128 stands for zero in the data rows.
In each game, the first row plays the second. By how much does the first row win? 15 means about a draw, 30 a big win and 0 a big loss. Wins can go round in a circle. Each row has two weighted sums of its numbers, A and B, taken from their middle values. A row wins by its A times the other's B, less its B times the other's A.
[147 109 102 102 105 102 143 121 187 142 158 140 156 160 157 131 149 159]
[126 136 127 145 120 145 111 132 115 121 126 137 114 126 119 139 128  89] -> 18
[129 138 145 148 160 122 117 139 123 139 111 110 154 111  99 104 147  96]
[131 127  84 102 122 148 141 123 113 142 137 142 157 138 161 146 107 161] -> 14
[162 131  82 173 158 106 138 126 127 127 139 154 138 128 100 154 117 165]
[129 135 113 149 121 142 121 141 123 122 128 135 113 123 102 142 119 109] -> 16
[127 109 171 197 120 143 136 133 109 125 127 125 141 126 103 117 135 151]
[129 141 111  95 123 143 141 121 121 139 133 112 156 135 157 134 114 162] -> 24
[148 124 137 120 139 111 131 112 108 119 133 147 112 152 141 148 143 143]
[146 138 123 162 158 104 142 130  86 127 140 134 141 127 100 159 132 162] -> 17
[142 126 121 136 160 119 121 143 122 124 124 130 114 112 102 133 136 113]
[129 136 119 113 122 142 135 112 121 124 131 129 112 138 159 142 101 141] -> 15
[124 127 129 117 123 142 134 113 106 122 134 144 113 145 138 143 141 143]
[161 126 120 108 142 109 135 111 145 123 133 149 113 156 152 152 128 146] -> 14
[162 118  86 163 158 121 142 132 186 124 133 164 143 126 107 145 102 165]
[130 125 110 118 123 137 135 114 117 125 129 157 113 137 156 158 111 143] -> 13
[125 143 117 131 121 147 122 143 128 123 127 115 115 122 110 126  92 113]
[125 139 126 121 121 147 133 113 115 123 129 122 116 138 156 132 124 145] -> 13
[155 137 105 173 159 101 143 128 117 125 143 136 142 129  96 166 148 162]
[150 137  93 169 159 113 142 129 110 126 139 141 141 125 104 163 115 161] -> 18
[135 136 157  80 140 126 116 127 122 126 112 115 140 125 150 110 132  91]
[126 124 121 112 122 144 134 108 114 123 131 154 115 143 152 148 116 142] -> 13
[154 134  80 175 160 116 141 129 122 127 132 147 140 126 107 161 103 162]
[116 135 130 148 157 130 122 143 121 120 125 120 114 121 111 125 112 115] -> 10
[129 132 138 107 122 145 134 112 116 124 132 118 114 132 152 127  96 145]
[124 131 108 112 122 146 142 121 112 138 134 135 156 137 157 142 118 160] -> 18
[126 137 110 116 122 148 137 110 114 123 132 140 115 136 160 144 118 140]
[116 129 154 111 139 121 133 112  97 122 135 118 113 158 151 118 127 145] -> 11
[127 137 111 150 121 145 144 134 118 142 128 135 156 128 126 147 105 162]
[127 131 133 111 121 148 141 123 106 140 134 123 158 134 156 143 123 161] -> 2
[132 135 114 137 157 120 122 141 115 123 125 124 113 109 107 139 127 114]
[159 127 123 103 141 112 135 112 145 124 136 149 114 157 155 148 123 145] -> 16
[ 79 143 132 144 158 143 126 143 136 121 121  87 114 110  99  97  86 111]
[125 123 116 112 122 143 142 120 107 143 141 141 157 142 150 143 141 160] -> 11
[121 125 134 142 160 119 123 144 121 121 123 118 116  98  96 119 150 111]
[130 107 149  98 122 148 132 114 127 124 131 146 114 134 153 125 138 143] -> 12
[ 93 131 149 145 158 140 120 142 119 119 127 109 113 122 115 113 100 111]
[151 100 170 119 102 108 131 112 129 119 136 159 112 172 156 118 172 142] -> 7
[143 102 110 113 103  97 142 119 202 135 159 143 156 166 156 120 173 162]
[126 143 110 127 122 138 118 143 123 125 128 128 113 125 109 142 106 110] -> 16
[135 126 124 138 158 118 123 142 115 121 120 126 112 105 100 132 146 112]
[171 112 132 107 104 102 135 110 210 124 142 170 114 180 162 133 134 145] -> 13
[118 127 189 138  87 121 115 136 157 142  82  75 156  74 115  35 213  96]
[155 116 139 112 142 120 131 113 134 124 131 156 114 152 147 139 127 141] -> 8
[127 137 111 109 121 142 135 112 118 125 130 136 114 135 155 149 110 143]
[143 133 134 157 159 121 112 137 117 140 120 132 155 122 109 130 141  94] -> 13
[135 130 135 118 139 124 133 115 113 122 131 131 111 152 142 132 132 145]
[148 123 134 114 140 114 134 112  99 122 131 143 114 149 145 144 138 144] -> 14
[157 116 145 109 103 106 135 113 152 125 139 156 114 167 158 136 141 144]
[121 139 123 145 158 127 121 141 121 121 125 117 117 118 109 130 116 113] -> 13
[145 122 103 106 140 106 143 119 149 141 144 139 155 147 145 145 138 162]
[148 134 142 150 158 115 116 135 127 137 111 124 156 107  96 112 167  96] -> 15
[124 127 124 106 123 143 142 119 107 141 139 130 154 139 159 144 139 157]
[128 121 126 110 123 145 131 109 117 122 129 150 115 136 160 147 129 142] -> 9
[125 139 124 111 123 145 137 114 124 122 130 122 113 133 137 130 119 148]
[ 18 112 194 140 160 161 123 142 130 124 125  72 114 114 110  30  69 113] -> 15
[136 134 118 134 160 121 123 143 122 123 126 124 114 111 106 137 120 112]
[126 133 126 109 122 139 136 113 116 122 131 131 112 141 157 144 117 148] -> 14
[129 135 118 109 121 138 134 112 118 124 132 135 114 139 161 147 120 144]
[125 133 108 119 121 145 144 123 117 137 131 135 152 128 146 140 126 166] -> 12
[140 138 101 129 160 123 121 142 122 124 126 131 111 122 111 150 103 116]
[143 120 156 116 104 110 133 112 108 121 135 142 112 161 151 139 157 144] -> 13
[121 128 130 136 158 121 124 143 122 123 122 117 113 101  99 121 133 113]
[146 102 107 113 105  96 141 120 202 141 160 150 155 162 158 119 171 160] -> 13
[126 119 124 124 121 141 140 118 105 140 137 146 156 138 160 145 140 160]
[150 113  85 102 103 104 140 117 215 142 155 144 155 159 156 133 136 162] -> 18
[128 140 111 123 122 141 136 113 116 122 128 137 110 130 139 151 107 152]
[114 139 116 133  87 122 124 144 123 122 121 102 112  91  98 123 116 112] -> 17
[128 131 125 107 122 146 133 110 118 122 129 139 114 131 139 141 118 139]
[144 123 144 116 139 110 133 114 100 122 132 144 112 152 140 146 152 146] -> 20
[ 61 129 138 133  86 136 124 145 123 124 118  79 114  84 101  88  95 111]
[130 141 116  88 123 141 115 134 133 126 125 118 141 125 150 129 101  95] -> 12
[126 132 111 111 121 147 137 112 111 123 130 152 112 141 161 144 108 144]
[150 127 127 149 158 116 119 137 120 143 119 135 156 119 111 132 148  96] -> 14
[126 142  99 140 159 119 121 143 122 120 120 113 112  99  97 138 115 112]
[158 133 176  79 104 125 114 129 159 127 106 124 143 125 157 101 166  95] -> 17
[137 117 118 101 141 107 139 119 149 144 153 133 158 152 153 130 137 162]
[129 141 128 142 159 122 116 138 125 142 117 112 155 115 100 120 122  98] -> 16
[126 128 129 107 119 144 114 134 127 127 126 133 141 126 139 129 134  93]
[127 124 118 110 121 144 135 112 114 122 130 149 116 144 157 145 114 143] -> 14
[ 91 144 121 139  84 128 121 143 121 121 120  91 113  94  97 113 110 113]
[124 129 126 112 122 143 135 114 113 123 132 140 112 141 160 148 125 142] -> 12
[126 126 141 101 122 147 132 110 113 123 127 136 113 132 142 133 130 129]
[124 140 115 138 125 141 123 144 116 119 125 129 113 121 102 141 120 112] -> 10
[145 119 130 143 159 120 123 143 119 122 126 139 112 115 102 133 147 113]
[128 135 111 130 122 145 134 113 112 125 128 145 114 136 153 143 117 149] -> 16
[137 138 106 136 160 118 123 146 123 122 122 118 115  98 100 137 120 114]
[134 122 162 116 103 110 135 113  94 123 138 132 112 166 156 130 154 141] -> 12
[157 121 135 119 141 113 134 114 136 121 133 157 113 156 145 143 141 146]
[128 125 121 111 123 144 135 113 116 124 133 149 115 144 156 150 117 146] -> 15
[134 113 131 132 159 125 122 143 134 122 121 124 113  97  98 117 157 114]
[139 135 100 136 159 117 122 142 117 122 122 123 115 101 102 145 126 113] -> 12
[151 123 107 167 159 115 142 130  98 126 139 145 140 126 104 148 122 163]
[130 134 111 116 124 142 132 111 116 124 131 143 113 132 147 147  96 138] -> 14
[ 99 137 166 149  86 124 116 137 126 138 102  84 155 100  96  81 158  94]
[ 65 129 136 136  86 129 124 144 122 125 117  76 114  74 105  93 111 114] -> 15
[136 127 142 115 140 115 136 113  93 121 134 134 114 152 143 140 137 142]
[134 127 137 117 140 115 134 113  95 120 131 127 113 154 139 139 142 143] -> 16
[128 121 119 176 121 140 134 141 120 126 126 148 140 126 111 147 136 148]
[124 141 120 140 157 123 120 145 115 124 122 118 114 115 101 131 117 114] -> 16
[125 136 124 124 121 139 132 112 119 119 129 127 112 131 133 132 121 142]
[ 77 143 122 138 159 144 125 145 140 123 122  88 116 104 100 103  71 114] -> 15
[ 61 106 191 141 158 149 116 138 142 141 118  88 157 113 104  64 123  95]
[115 137 149 141 158 123 115 135 136 142 109  97 159 104  99  89 149  96] -> 18
[115 136 148  89 138 132 115 127 130 125 114 107 140 128 144 101 127  91]
[123 122 169 153 122 141 121 145 116 119 129  97 114 124 106  99  90 113] -> 22
[133 139 134 140 159 122 119 139 131 139 113 112 157 110 103 112 133  96]
[124 135 123 102 121 138 115 138 113 125 126 134 140 126 136 141 129 100] -> 15
[114 134 122 136  86 122 121 141 123 125 118 102 113  85 101 123 124 114]
[128 112 131  85 122 140 135 141 125 239 129 152 165 127 120 142 151 149] -> 21
[143 140 111 145 160 120 120 142 118 123 124 129 113 117 108 144 117 113]
[126 126 125 133 121 144 119 142 114 239 128 147 164 126 118 145 141 106] -> 5
[ 56 131 156  82 105 158 116 128 188 128 103  60 142 126 157  35 108  95]
[136 140 113 136 156 119 123 142 116 119 126 127 112 121 107 143 118 107] -> 12
[127 135 120 121 122 145 121 143 116 122 127 135 112 125 102 142 122 113]
[124 133 118 192 122 140 136 135 111 123 128 140 140 128 107 145 122 155] -> 16
[131 109 128 105 102 106 140 118 169 140 163 125 155 165 156 119 164 160]
[170 102 105 114 142 129 135 111 242 122 136 189 113 150 144 128  94 145] -> 9
[119 142 116 144 159 123 122 146 117 124 122 108 111 103  99 129 122 114]
[ 85 130 139 140  86 132 124 141 121 122 119  94 113  95  98 105 117 112] -> 17
[151 117  99 114 140 104 142 120 158 138 144 148 159 147 142 144 142 163]
[ 36  82 212 141  86 150 120 146 136 122 121  80 116  88  96  26 158 111] -> 26
[124 134 129 113 122 142 135 113 113 122 131 133 113 140 159 144 125 144]
[120 135 159  91 139 129 112 130 132 124 110 107 140 126 146  91 142  90] -> 11
[149 122 122 147 159 123 123 144 125 126 126 140 114 115 106 137 141 110]
[103 150 124 139 159 132 115 137 135 142 112  90 157 110 101 107  94  97] -> 16
[119 138 122 139 161 121 122 146 114 123 124 110 114 103  97 127 123 110]
[ 60 123 164 142 160 147 116 134 145 143 113  81 158 113 101  74  98  96] -> 13
[147 128 110 133 159 116 122 142 120 121 123 133 111 111 106 144 139 113]
[129 145 107 135 159 126 120 143 127 122 126 117 113 117 110 134 101 111] -> 14
[124 128 129 128 123 144 133 111 104 121 130 145 112 138 154 142 137 141]
[ 99 145 124 133 158 134 117 138 136 142 123  98 157 118 107 111  81  98] -> 16
[157 121 132 108 139 109 134 113 135 124 134 152 112 158 148 144 135 142]
[142 132 150  78 140 126 113 129 142 126 112 117 139 126 152  96 148  94] -> 17
[127 142 129 128 121 139 138 118 139 118 131 105 112 131 131 104 115 161]
[ 81 148 127 142 160 143 115 136 141 141 121  86 158 117 110 100  75  96] -> 18
[130 136 100 101 123 144 143 121 114 141 133 135 154 130 143 144 104 162]
[131 139 120 130 122 143 132 114 111 124 129 135 111 133 145 148 114 141] -> 16
[128 138 123 186 122 142 119 136 123 139 128 129 157 127 117 135 113 105]
[146 123 112 143 157 123 126 143 135 122 126 145 114 119 103 147 122 113] -> 23
[156  99 161 111 103 115 133 114 140 122 138 163 114 169 156 126 161 144]
[ 95 125 132 134  88 127 124 142 127 122 120  98 116  89 100 104 128 113] -> 8
[126 142 143  88 122 142 114 130 133 120 118  98 143 126 156  96 114  91]
[129 128 123 110 123 141 133 113 114 123 130 145 113 140 161 149 118 147] -> 16
[ 77 127 140 143  85 127 122 143 116 121 115  85 114  77 101 100 138 113]
[158 116 140 111 105 103 134 111 171 122 137 157 114 172 162 136 142 143] -> 13
[ 55 143 127 133  85 145 122 142 136 122 120  71 114  90  99  98  66 115]
[127 120 109 112 121 145 136 111 114 124 134 163 114 144 143 146  99 145] -> 24
[125 140 117  91 122 143 114 131 122 126 126 130 140 126 146 136 120  92]
[126 138 112  92 122 147 139 122 130 141 131 129 155 128 129 136 105 162] -> 26
[143 122 156 119 104 107 133 115 125 123 138 133 116 172 159 141 159 145]
[122 134 129 144 160 126 123 145 116 121 126 122 113 117 107 131 120 109] -> 15
[156 108 163 121 102  98 134 112 166 119 141 161 113 184 161 124 167 145]
[126 135 123 204 120 139 135 131 109 124 128 135 113 130 126 144 123 150] -> 12
[ 39 123 155 144  83 138 123 144 121 124 114  65 113  69 109  69 116 112]
[130 129 120 138 120 146 136 113 107 121 131 141 113 132 135 146 109 147] -> 15
[130 131 138 115 141 117 136 113 101 122 132 125 113 150 145 136 132 142]
[ 18 137 166 136 158 164 122 142 135 121 128  58 114 120 107  58  55 112] -> 7
[ 93 130 136 145  84 124 122 145 115 122 117  91 112  77 104 105 138 112]
[149 137 109 177 157 115 140 129 106 126 133 136 141 128 109 154 125 160] -> 15
[154 105 178 118 103 100 136 112 167 121 144 159 110 193 157 119 176 144]
[136 139 107 141 158 116 122 141 118 122 122 121 115 102 100 142 125 111] -> 16
[ 89 151 151 150  84 125 115 138 121 139 104  68 154 101  96  82 139  94]
[129 124 100 112 123 139 135 113 117 125 130 157 111 135 160 150  85 146] -> 20
[ 52 137 167  83 103 158 114 127 167 123 102  57 141 126 159  38  98  95]
[127 129 101 166 122 148 130 141 114 126 130 145 142 126 118 146  91 129] -> 14
[126 133 144 128 120 141 133 115 106 120 129 111 113 140 157 124 115 141]
[ 75 148 119 135  87 136 121 143 134 122 119  76 113  96  98 102  80 112] -> 27
[126 127 145 110 121 146 112 135 121 123 124 120 140 126 138 117 122  91]
[146  87 104 109 101  83 142 121 234 142 172 152 155 176 160  98 189 161] -> 7
[ 77 142 121 137  86 128 121 146 121 122 118  78 115  81 104 110 103 114]
[127 121 133 110 122 145 142 120 112 141 136 140 156 134 154 146 143 165] -> 10
[128 136 139 150 124 143 134 112 116 124 129 104 113 130 128 117  93 145]
[126 126 101 140 124 148 121 141 111 123 128 139 114 122 103 147  61 114] -> 15
[145 125 142 113 142 110 135 112 104 122 134 135 112 157 152 145 132 145]
[125 129 129 114 120 145 133 113 109 123 132 147 113 143 156 142 129 142] -> 12
[130 128  90 105 122 142 143 118 113 142 140 137 156 142 151 153 122 162]
[131 132 117 110 123 142 135 111 115 121 132 145 113 146 148 149 118 146] -> 15
[127 135 112 115 121 144 141 127 113 123 128 136 118 130 130 144 118 163]
[117 140 127 143 159 123 122 143 115 123 123 111 112 106  99 126 121 110] -> 16
[111 127 172 146  86 125 115 135 137 140 102  92 156  98  97  71 172  97]
[124 136 138  89 120 146 115 130 124 123 121 126 139 126 159 121 139  92] -> 12
[123 138 129  97 122 144 113 132 113 126 124 132 141 128 132 137 135  92]
[107 130 130 138 161 129 122 141 125 122 125 113 114 109 104 122 113 114] -> 18
[147 118 129 112 103 113 134 109 176 125 139 147 111 168 156 133 125 143]
[154 132 150  79 140 122 117 127 132 127 111 124 140 123 146 112 149  94] -> 23
[147 129 135 112 140 110 131 110  96 122 134 137 114 150 141 147 134 146]
[129 142 124  82 123 144 115 129 141 128 117 107 142 124 155 111 105  94] -> 13
[128 137 126 131 123 142 116 138 122 125 127 117 141 127 122 129  95  96]
[139 136 110 141 158 118 120 143 117 121 125 125 113 109 104 141 123 112] -> 14
[128 138 108  93 122 144 139 118 118 142 133 132 156 131 132 150 106 164]
[153 131  80 179 158 115 140 130 126 126 135 150 141 126 103 158 106 163] -> 12
[123 134 155 150 158 122 114 139 126 139 109 105 155 104  98  95 160  97]
[127 140 127 124 121 143 113 131 116 122 126 129 142 128 138 136 124  89] -> 13
[100 125 136 141  84 125 123 145 119 122 117  99 112  80 101 109 144 112]
[144 127 142 113 139 110 134 112  99 124 135 139 112 153 147 146 139 143] -> 16
[120 146 132 140 160 117 116 139 122 141 108  98 158 104  97 110 134  96]
[129 140 119 183 123 143 139 134 116 127 131 131 141 126 110 145 105 157] -> 14
[ 99 121 136 138  86 125 122 142 128 125 118 100 113  80 104 107 139 114]
[126 117 154 148 159 128 114 137 134 142 125 129 159 124 115 110 138  99] -> 20
[156 120 132 126 138 111 133 115 127 122 131 155 114 152 135 148 142 143]
[157 131  61 174 160 106 142 129 148 124 145 148 142 129  97 161 117 159] -> 14
[136 121 160  82 141 131 112 128 154 125 112 116 138 128 147  79 172  95]
[ 99 123 134 139  85 125 121 143 122 124 118 101 113  85 100 110 137 114] -> 8
[125 139 111 137 159 119 123 142 117 121 120 115 113 107 100 137 127 113]
[140 124 125 130 159 123 120 144 131 125 122 128 114 106 103 126 141 111] -> 16
[125 138 115 112 122 145 134 112 126 124 132 127 113 137 154 137 114 148]
[130 132 108 106 122 143 135 112 115 125 128 149 116 138 163 152  94 146] -> 16
[127 130 138  78 123 144 113 128 127 124 116 137 141 125 147 126 148  95]
[137 136  95 164 161 121 141 130 121 128 131 130 142 125 108 153  99 160] -> 11
[129 132 116 188 120 145 121 129 121 120 128 140 111 127 129 144 123 106]
[155 124 132 111 102 108 134 113 148 126 136 146 113 165 159 146 136 142] -> 23
[139 137 134 149 158 122 116 134 118 140 119 123 157 114 102 120 145  97]
[126 144 115 136 122 145 122 141 128 123 129 122 112 125 110 133  97 115] -> 14
[121 133 125 139 158 120 121 143 115 122 122 117 114 109 102 129 130 109]
[142 133 143 153 158 112 115 138 127 139 109 121 154 107  97 127 166  97] -> 15
[124 138 122 137 121 142 122 143 118 122 131 129 113 124 105 136 116 115]
[126 123 164 144 120 142 116 139 114 140 126 107 154 126 106 105 113  98] -> 20
